Rows are one point carried round by a steady rotation, each followed by how many ticks it has turned.
The counts run from 0 to 834.
[ 23  19  30  -2   1 -26  24  -3 -23 -34 -42  27  37  25 -15  38  10 -21
  12 -29 -23   9 -16  23  -6  20  -4 -19  14 -17 -41  -9  19  20  14 -15
 -10  45 -38  12  -8] : 429
[-36  32  37  14 -12  19 -21  11  11   9  -7  30  31 -22  25  26   5  -9
   3 -17  -3  36 -28  -7  -9  -6 -12  19 -23  54 -48  -7  -8  -2  51 -38
  -9  18  19  11  10] : 403
[-14  36  32  15   0 -18  15  -4 -26 -32 -31  35  33  -3   7  24  19 -10
  -5 -26 -21  10 -34   4 -35  -9  -5   3 -16   1 -70 -13  15  13  22 -21
  -8  51 -29  17  25] : 711
[ 38 -23 -10  -4  -6 -29   0  -6   4 -44  -9 -33   9  22 -30   5 -21  -3
  25 -31 -39  28  37  29  30  -2   9 -30  27 -12  21 -18  59  -5  12 -26
  11   1 -39 -12   2] : 457
[  3  16  73 -33  32  15  -9  28  -4 -26  -5  48  46 -22  -1  39  28   9
   5 -18 -18  21  16   6 -10 -23  18 -46 -19 -13 -32   7 -19  21  -6  11
  -5   2 -12  -3   0] : 519
[  8  16  19 -14   9  29 -17  46  30 -18 -27  17  21  19  -4  -3  19  -5
  -3 -56 -28  35 -24  46  18   5  39  -8 -14 -10 -30 -16  28  10   4   8
 -20  39  -6  -4 -19] : 26
[-17   4  41 -15 -22  25 -29   8  23  11  35  -4  12 -44   1  19 -28   8
   1   8   4  39   4   3   3 -15 -37  18 -20  42 -24  18 -16 -28  56 -48
  -8 -13  19  -2   5] : 387
[  1  -8  39 -15 -13  17 -26  52  21 -33  24   8  24 -45  13   5 -29  11
  -5  -3 -16  62  24  -5  22 -33 -28 -11  -5  53   9  14  -1 -26  51 -42
  -7 -31  36 -11  -9] : 671
[-38  30  66 -13  -2  26 -15  -7  12   3  16  30  26 -52   5  21  36  31
   9 -33 -15   0  -4  11 -27 -35  15  -2 -43  13 -49  -4 -31  -2  13   4
  -1   9  -2 -17  15] : 224
[  4   6  -5 -13 -23   9 -15  46  18 -14 -38  -9  10  33   1  22  -4 -26
  -6 -32 -23  63 -37  52  34  20   8  11   4  33 -11   8  23 -12  39 -12
 -17  24   4  -8 -19] : 586
[ -7  18  -9  19 -27  25 -27   1  36  12 -25 -24  -1   5  -3  -7   0 -17
  -1 -59 -19  18 -23  60   7  -1  17  20 -25  11 -45  -1  13 -18  30 -13
  -4  50   7 -22   2] : 17
[ -5  37  29  10   9 -18  11   8 -14 -36 -46  39  44  15  -6  32  24 -15
  -8 -31 -20  25 -35   8 -19   2   8 -37 -11  -9 -56 -21  21  33  19 -14
 -21  46 -26   8 -12] : 424
[ 22 -24 -11  -6 -16   6 -22  37  37 -33  -9 -36  14  31  -2 -22 -26   1
  -3 -35 -19  57  30  47  53 -10   6 -16   8  20  29 -12  58 -15  23 -26
  11  -2 -11 -15 -10] : 760
[ 25 -27  32  -4  -6 -37  -4 -31 -25 -10   9   6  17  -6 -18  74 -17  -4
  21  10  -9   6  15   8  24   2 -54 -35  42   5  -6  14  18   0  47 -36
  23 -16 -23   0   1] : 551
[ 29 -15  35 -10  25 -11  -6 -23  13   4   4   7  23  -8 -33  19  20  18
  16 -38 -25 -29  44  25  -7  -6  25 -42   5 -42  -9  -4   9   7  -1  13
  12  29 -56 -32   6] : 338
[-11   5  61  12  -3 -51  26  -5  -7 -56   0  23  46  -8  -3  30  -2   7
  10   3 -28  14   2 -32 -10 -28 -31 -44  14  -6 -21 -14   7  10  37 -36
   9  -8 -41  17   8] : 251
[ -4   6  63 -10  18 -20   6 -30 -15 -14   7  34  28 -31 -27  54  18  14
   8  -4  -7 -32  17 -10 -28  -8 -30 -27  -5  -6 -46  20  -8  14  32 -17
  14  17 -37  -3   6] : 242
[ 15  -4  44 -57  17  54 -40  52  44  18   2 -14  22 -23 -15  17   5   7
  -6 -50   0  31  19  46  29  -1  32 -13 -21  17  -8   4 -16   8   0  34
 -10  26   4 -25 -19] : 787
[-14  28  20  29 -13 -14   4 -27 -12   1 -27  29  10  12  -9  38  13 -23
   6 -36 -20   0 -34  33 -27  13 -13   0 -12   6 -59  -4  12  14  29 -19
  -8  61 -37  -8   7] : 135
[  6 -21  31   3   7 -24 -11 -41  35 -14  32 -12  11 -39 -21  -6  -2  46
  18 -27 -37 -43  51   3 -17 -41   1 -30  -1 -14 -15 -13  12  -6   7 -18
  24   2 -33 -12  10] : 639
[ 34 -43 -24 -22  -7   0 -24  16  34 -16   5 -47  -7  31 -24   3 -44   1
   2 -36 -26  35  36  49  47  10   4  -7  20   5  25   5  45 -15  26 -18
   6 -13 -21 -23 -13] : 759
[ 32 -20   0  -8 -20  -5 -11  18   2 -13 -31 -22   9  16   7  33 -33 -33
 -10 -24 -19  64 -14  39  53  18 -35   7  33  35   3   2  47 -10  52 -45
  -2  -2   8   5 -20] : 283
[ 19  -1  -7   1 -19   6 -26   2  14  10 -33 -17   9  23  -3  35 -12 -26
 -18 -41   3  49 -29  60  40  43  -2  28   5  30 -20  11  18 -12  46 -21
  -7  34   7 -13 -24] : 585
[  1 -13  34 -16 -17  23 -15  34   9  -9  13  -7  33 -31  13  36 -35 -10
  -2   9  -1  58  20   0  29  -9 -25  -5  16  48  18   6  -1  -4  36 -38
  -4 -39  20  10  -4] : 93
[ 31 -37  25 -20  16  -1 -12   2   1 -35  10   0  28 -14 -22  22   2  37
  13 -13 -35 -11  67  -1  17 -31  16 -46  19 -34  25  10  12   7   1  -3
  29  -6 -52 -18  -4] : 350
[ 20 -40 -14  14 -25  -1 -21 -24  41   2   9 -48  -5  -4 -18  -3 -15  24
  15 -26 -20   1  28  44  19  -9  -3  -2  17  11   7   0  52 -20  28 -33
  18   3 -31 -27   3] : 466
[ -8  11  28  14  -2   6 -30  -8  33  -9   7 -11  24   5 -12 -18  46  23
   1 -60 -23 -16  10  28 -27 -27  36 -12 -45 -28 -42 -13  11  15  -2   4
  -3  46 -46 -12  11] : 39
[ 18   2  28 -29  26   3 -37  -6  14  15  -5   2  16   3 -31  24  37  14
   4 -60 -18 -31  29  37 -14   8  37 -25  -5 -33 -11  -8   9  13  -6  21
  -4  47 -44 -27  -6] : 41
[  1   9  28   6   5   9 -19 -30  30  11  -5  -1  10  -8 -18   1  37  30
  13 -53 -31 -33  19  33 -30 -19  38 -24 -16 -36 -42 -12  15  10  -1  10
  10  45 -53 -19  30] : 331
[ 28 -28  21   2  -4 -43   7  -3 -24 -27 -12   0  38   6 -16  60 -33 -10
  14   8 -13  33  -3  -3  26  14 -49 -36  47  10   8   9  24   5  47 -31
  10 -10 -18  13  -4] : 266
[ 14  19  29  16   5 -37  20   1 -29 -50 -58  30  42  20  -5  24  12 -15
  15 -23 -28  16  -9   4  -5   6   1 -27  10 -20 -34 -25  30  26  12 -12
 -17  38 -51   8   6] : 721
[ 24   1   2  10   6 -30  17 -33 -19  -2 -34   6  12  22 -26  51  10 -17
  13 -21 -36  -8   4  27   8  26  -7 -30  20 -24 -27   2  37  12  27  -2
   4  49 -64 -18  13] : 439
[ -8   5  36  39 -27 -59   8 -42  -7 -45   7   4  24  -9  -2  27 -29   0
  23   0 -21  15  11 -15  -7 -20 -44 -15   2  14 -25   3  29 -14  49 -53
  12 -17 -15   5  21] : 263
[  2  -5  35 -47   9  57 -35  55  34   6   4   4  22 -28   4   0   2  16
  -8 -46  -3  53  13  37  37 -15  41   4 -21  35  10   8  -7   3   8  17
 -10  -9  16  -4 -18] : 205
[ 22 -18 -10  39 -34 -47   5 -69  13 -13   4 -22  -9  18 -30  10  -3   2
  21 -29 -39 -21  14  30  -4  -5 -10 -35  24 -11 -14  -5  53 -21  32 -38
  25  27 -64 -21   3] : 449
[ -9 -11  18 -27 -11  37 -39  30  50  -1  14 -13   0 -19  14 -24 -14  23
   3 -48 -25  48  21  26   6 -29  18  10 -35  45 -17  -6   1  -7  20 -17
  -5  -3  16 -26 -11] : 201
[-14   9  36 -17 -15  39 -43  30  53  15  30  -4  13 -25   8 -18   6  22
  10 -40 -14  37  15  31  -3 -39  33   8 -53  36 -26   0 -12  -2  24 -24
  -9   6  16 -19  -1] : 207
[ -1 -32  27   2  -7 -18 -22 -42  21   1  28  -7   6 -34 -27  10  -2  50
  17 -12 -23 -19  55  -7   3 -37  -7 -36  -5 -13   8  -8  27  -4  21 -31
  31 -17 -36 -25  17] : 645
[  5   5  46 -32  16  28 -30  50  -8   0  -2  25  27 -19   8  48 -12  16
 -10  -9   7  73  -7  17  25   0 -27   3  -2  43  -4  16 -22  -2  34 -17
 -24  -4  25  12 -12] : 681
[ -1 -47  29 -15  -4  -8 -22 -19  30  -2  44 -15 -11 -45 -18  17 -23  32
  16   5  -9 -11  63   0  19 -29 -19 -29  -3   6  23   9   9 -19  27 -19
  23 -33 -31 -27  10] : 651
[ 18 -26   6   7 -18 -32  10  -1 -23 -43 -10 -12  18  21 -12  33 -34 -15
   6   7 -25  37  -1   3  39   4 -53 -22  48  15   1   7  43  -5  47 -48
  11 -16 -17   8 -11] : 272
[ 37 -21  -6   7 -14 -26  11  -3   5 -54 -15 -20  11  25 -13  -9 -18  12
  15 -31 -47  25  22  22  19 -14  16 -42  24 -21  18 -17  56  -3  10 -21
  10  -2 -55  -5   0] : 166
[  7 -17  29 -61  14  50 -49  40  43  34  12 -11  13 -25  -5  13  12  12
   4 -44   2  22  27  42  22   2  31   0 -11  31 -10  14  -8   0  24   5
   3  18  -2 -34  -9] : 495
[ -5   1 -12  17 -27 -10 -11  24  28 -10 -27 -30   6  23  22   1 -30 -21
 -10 -31 -20  66 -27  27  37   9 -10  15  10  54  -7 -12  46  -4  49 -55
 -21  11  15  -1 -11] : 290
[-12 -10  32  26 -28 -47  10 -18  -4 -42   8   0  25 -18   7  18 -32   6
   7  19 -26  24  11 -27  11 -21 -44 -30  17  25 -15   0  20   0  52 -50
  16 -20  -8  21   9] : 554
[-10   9  65  -5  19  -1 -21 -29  -2  11  13  43  41 -45 -22  53  30  10
   8 -11  -2 -24  15   7 -34 -11 -12 -23 -16  -4 -36  12 -26  22  12   9
   4  27 -32 -11  12] : 522
[ 15   8  17  -7   5  12 -27 -13  26  22 -26 -10   0   7 -19  15  19   7
   4 -62 -21 -25   0  62 -10   8  35  -9 -18 -18 -41   1  13   5  14  15
 -15  65 -36 -39   9] : 612
[  1 -16  21  23 -32 -35  -9 -42  -2 -22   8   1  15 -26  -8  35 -28 -12
  12   4 -20   3   8 -22   6  -1 -62   5  18  25 -23   5  24 -13  52 -57
  20  -6 -16   7   5] : 555
[  5 -12  -3  36 -36 -44  23 -32   8 -46 -12 -13  10  23 -18 -15 -14   0
  14 -26 -47  13   9   0  12 -20 -17 -26   7 -14   2 -29  54 -17  31 -49
  15  21 -29  -3  -1] : 739
[-14  47  31  27  -5 -26  24 -21 -16 -37 -26  29  41  12  12  24  17 -15
  -5 -35 -30  20 -31   2 -33 -16   1 -26 -23  -6 -56 -23   4  10  25 -25
 -16  39 -42  13  15] : 425
[-32  25  45  -9 -18  39 -26  20  20   2   7  12  20 -32  40  14  -6   0
 -15  -5   4  53 -26  -2   3 -20 -19   9 -27  51 -38   2 -15  -5  55 -24
 -13  -9  32   4  -3] : 683
[  1  -7   0   6 -25  32 -37  21  61   2  26 -34  12 -12  13 -30 -20  20
  -6 -47 -27  39  24  47  15 -35  23  20 -24  33 -16 -10  22 -14  31 -27
   4   5   8 -23   3] : 773
[ -5  -7  40   1 -11 -20 -16 -33  23 -44  19   4  20 -18 -29 -27   4  40
  21 -36 -42 -16  54  13 -15 -45  35 -32 -16 -35 -26 -15  23   1  -7 -18
  23  16 -61 -20  12] : 633
[ -2  21  37   3   7  -4   8   0  22 -47  -4  23  31   0  -4 -25  25  21
   0 -57 -43 -14  10  24 -21 -34  54 -31 -21 -30 -24 -38  29  12  -7 -13
  -8  28 -52 -20   6] : 621
[  8 -33  40 -40  -3  10 -12  11   6  -5  28   7  11 -36  -7  42 -38  29
  10  13  -8  34  41 -10  53 -19 -27 -38  12  27  26  21  -2   0  34 -13
  18 -34  -9  -1  -1] : 81
[ 32  20  30 -18  22  14 -27  33  19  -2 -31   0  26  17 -16  21  26  -4
  -9 -64 -27   4   1  52  -3  12  53 -22  -9 -21 -25  -5  11  22 -18  20
  -5  50 -33 -17  -2] : 322
[-18  43  38  24  -8  -1   6  12   2 -31 -40  36  41  12  15  14  15 -21
   4 -31 -14  26 -44   6 -22 -11   6  -8 -23  26 -68  -4   4   8  35 -18
 -15  38   0   8  -3] : 128
[ -4  23 -12  11 -26  13  -7  32  18 -23 -21  -8  18  25  26  -6   1 -21
 -10 -40 -20  75 -46  33  23   6  12  15 -17  33 -21 -21  33 -10  37 -35
 -15  29  16  -1  -9] : 587
[-13 -11  32  -5 -25  26 -14  -1  20   7  18  12   4 -39  10  27 -20  -5
   1   5  13  42   6  -2  -2 -10 -35  28 -13  67 -35  19  -4 -16  56 -55
   3  -3  29 -14  10] : 101
[  9 -20  29  18 -14 -36   0 -46  -9 -12  13   9  28 -20 -21  51 -17  -4
  12   8 -16  -7  20  -2  -9 -16 -48 -19  27  18 -17  15   5  -5  56 -54
  27 -13 -25  -3   9] : 550
[ -2 -39  -6  -2 -27  18 -42 -14  61  19  32 -46  -6 -17 -14 -18 -11  19
   6 -53 -27  17  31  54  25   2   7   1   2  30   3  13  32 -19  41 -31
  20   8  -4 -34 -10] : 477
[-12  15  39  22  -1  -9  -7 -17 -13  17 -14  25  25 -12 -11  60  13 -10
  -5 -23  -7   8 -23  26 -17  24 -16  -9 -15  -6 -62   8 -19   4  40 -16
  -2  64 -11  -8  17] : 707
[-30  13  41  -4 -13  27 -29   1  28  26  22  10  22 -38  22  33   5  -4
   0  -7   6  37 -12  15   9   9 -26  21 -24  64 -49  18 -36  -6  63 -23
 -12  20  24 -11   7] : 684
[ 25 -47  36 -28   7 -13  -4  15   7 -36  23  -4  21 -34  -8  10 -23  35
  16  -3 -27  36  42 -11  24 -36  -3 -52  10   6  31   5  26   3  11 -16
  20 -57 -25 -15 -10] : 362
[ -3   1  43 -48  15  47 -50  21  12  35   9  13  29 -33 -14  45  24  24
   7 -44  -4   1  20  37 -11   8  17  -2 -28  11 -32  23 -29   6  16  15
  -6  22 -11 -20  -2] : 506
[ 26 -37  -9  -4 -30  -1  -6  19  36 -49   0 -30   7   6 -16 -19 -22  13
   5 -24 -36  49  38  35  33 -11  11 -10  13  15  38 -18  56 -15  20 -30
   4 -31 -13  -9 -13] : 469
[ 10 -27  34 -11 -23   3 -37 -18  22   9  48 -16   6 -63 -11  30 -29  24
  11  -3  -4  12  48   6  17 -22 -32 -11  -3  40   6  16  -8 -25  57 -30
  32 -28   1 -24   7] : 662
[-25 -26  33  -7 -18  14 -14  17  28 -25  35  -4  15 -33   0  -5 -36  23
   4  -2 -20  46  27  -9  15 -29 -26 -11 -15  46   7  -6  -9 -17  54 -51
  18 -35  19   5   4] : 666
[-10  12  15   9  -3  13 -12 -15  34  12 -14   8  20   2  -6 -14  31  13
   0 -79 -35 -10  -3  45 -21   1  36  -6 -28  -8 -57  -7  14   1   9  -4
   1  47 -24 -19  11] : 611
[ 12 -30  43 -33 -12  26 -29  21   8  11  19   2  12 -31  -3  59 -26   1
   4   0  -6  36  19  12  22   7 -37   4   2  49   7  33 -11 -22  62 -23
   4 -20  20 -19   1] : 383
[ 42 -21  -5  10 -18 -42   6 -15  -6 -56 -29 -11  34  38 -30  23  -2  -5
  -4 -29 -28   7  27  22  15   4  12 -31  29 -28  15   1  48 -12   2 -25
   1   8 -38  -6 -10] : 160
[  8  -7  68 -18  27 -14 -11  -9 -13  -9   7  35  32 -32 -28  61  15  24
   9  -2   1 -20  27   1  -4   2 -21 -44   2  -7 -22  16 -18  21  15   9
   6  17 -43  -2  19] : 820
[ -8  11  16  40 -24 -36  19 -49  15 -36 -10  -1  11  25 -14   3  13  -3
  28 -19 -37 -11   3   7 -35 -18 -12 -25   8 -28 -46 -25  42   0  21 -27
  17  36 -51   3  18] : 151
[ 10  10  33 -13  -7  36 -34  12  -3  30  -6  19  27 -19   7  62  -9 -15
   4 -14  15  45  -8  20  15  18 -24  11 -16  55 -44  20 -16  -1  69 -21
  -2  18  14  -8  -1] : 108
[ 11   4  -8 -25 -10  25 -34  37  16  -5 -41 -19  24  27  -9   9 -12 -23
  -6 -53 -16  50 -18  72  33  26  25  13   1  22 -15  -1  26   2  19   1
 -19  47   5 -21 -16] : 14
[ 20 -14  50   4  -3 -43  15 -40 -25 -11   7   2  13 -22 -19  62  -6   6
  20  14 -22  -9  24  -2  -1 -15 -53 -30  12  -8  -9   8   0   1  38 -25
   7   4 -45  -7   4] : 545
[ -5   5  54 -10  22  21 -27 -21  13   8  11  22  31 -42 -20  44  27  23
   3 -24 -12 -21  15  14 -31   1   5 -14 -23  -7 -36  20 -20   8   8  11
  11  32 -27  -9  16] : 808
[-21  24  58 -23  12  48 -26  46  19 -12   1  23  34 -36  20   8  13  21
 -13 -40 -12  40  12  16 -12 -31  45  -8 -41   9 -30  -9  -9  14  -8   0
 -25   9   4  -5   6] : 217
[ 12 -11  22 -48  17  55 -44  47  29   8  17  -6  14 -32  -8  16  -2  13
   0 -42  -2  33  22  58  34  -1  22  -7 -11  28   4  12  -8   0  17  18
  -1   1  15 -33 -11] : 204
[ 30 -19  36 -25  19  -1  -2   5   7 -23   6  -1  17  -8 -40  20  24  24
  13 -41 -26 -16  54  39  12  -5  20 -45  16 -35   7   1  34  18  -6  23
  17  24 -61 -29   2] : 630
[ -4  23  13   5   1   7 -21  -4  29 -10   0  13  11  -3 -11 -23  19  11
  -1 -66 -23 -20   5  33 -30 -13  47  -7 -28  -7 -46 -24   6   2  10   2
   8  42 -39 -24   4] : 325
[ 26 -28  41 -28  -2  27 -29  18  -3  -5  14   6  24 -31  -3  62 -37  10
   9  11  -2  53  24   9  54   6 -34 -12  15  41  22  26   0 -11  61 -17
   4 -15  21 -12 -14] : 92
[  5 -12 -11  40 -32 -45   4 -52  18 -27  -5 -18   3   8 -20   5 -13  -9
  32 -27 -32 -11  15  22  -6  -5 -27 -29  12  -3  -7 -19  56   3  44 -53
  29  18 -45 -15   3] : 740
[  5 -34 -16  14 -31  -5 -26 -12  38 -24  16 -40   7   9  -2 -27 -28  29
   5 -44 -34  24  34  32  13 -32   6 -10  -7  15  16  -4  44 -24  28 -45
  17 -11 -10 -16  -3] : 179
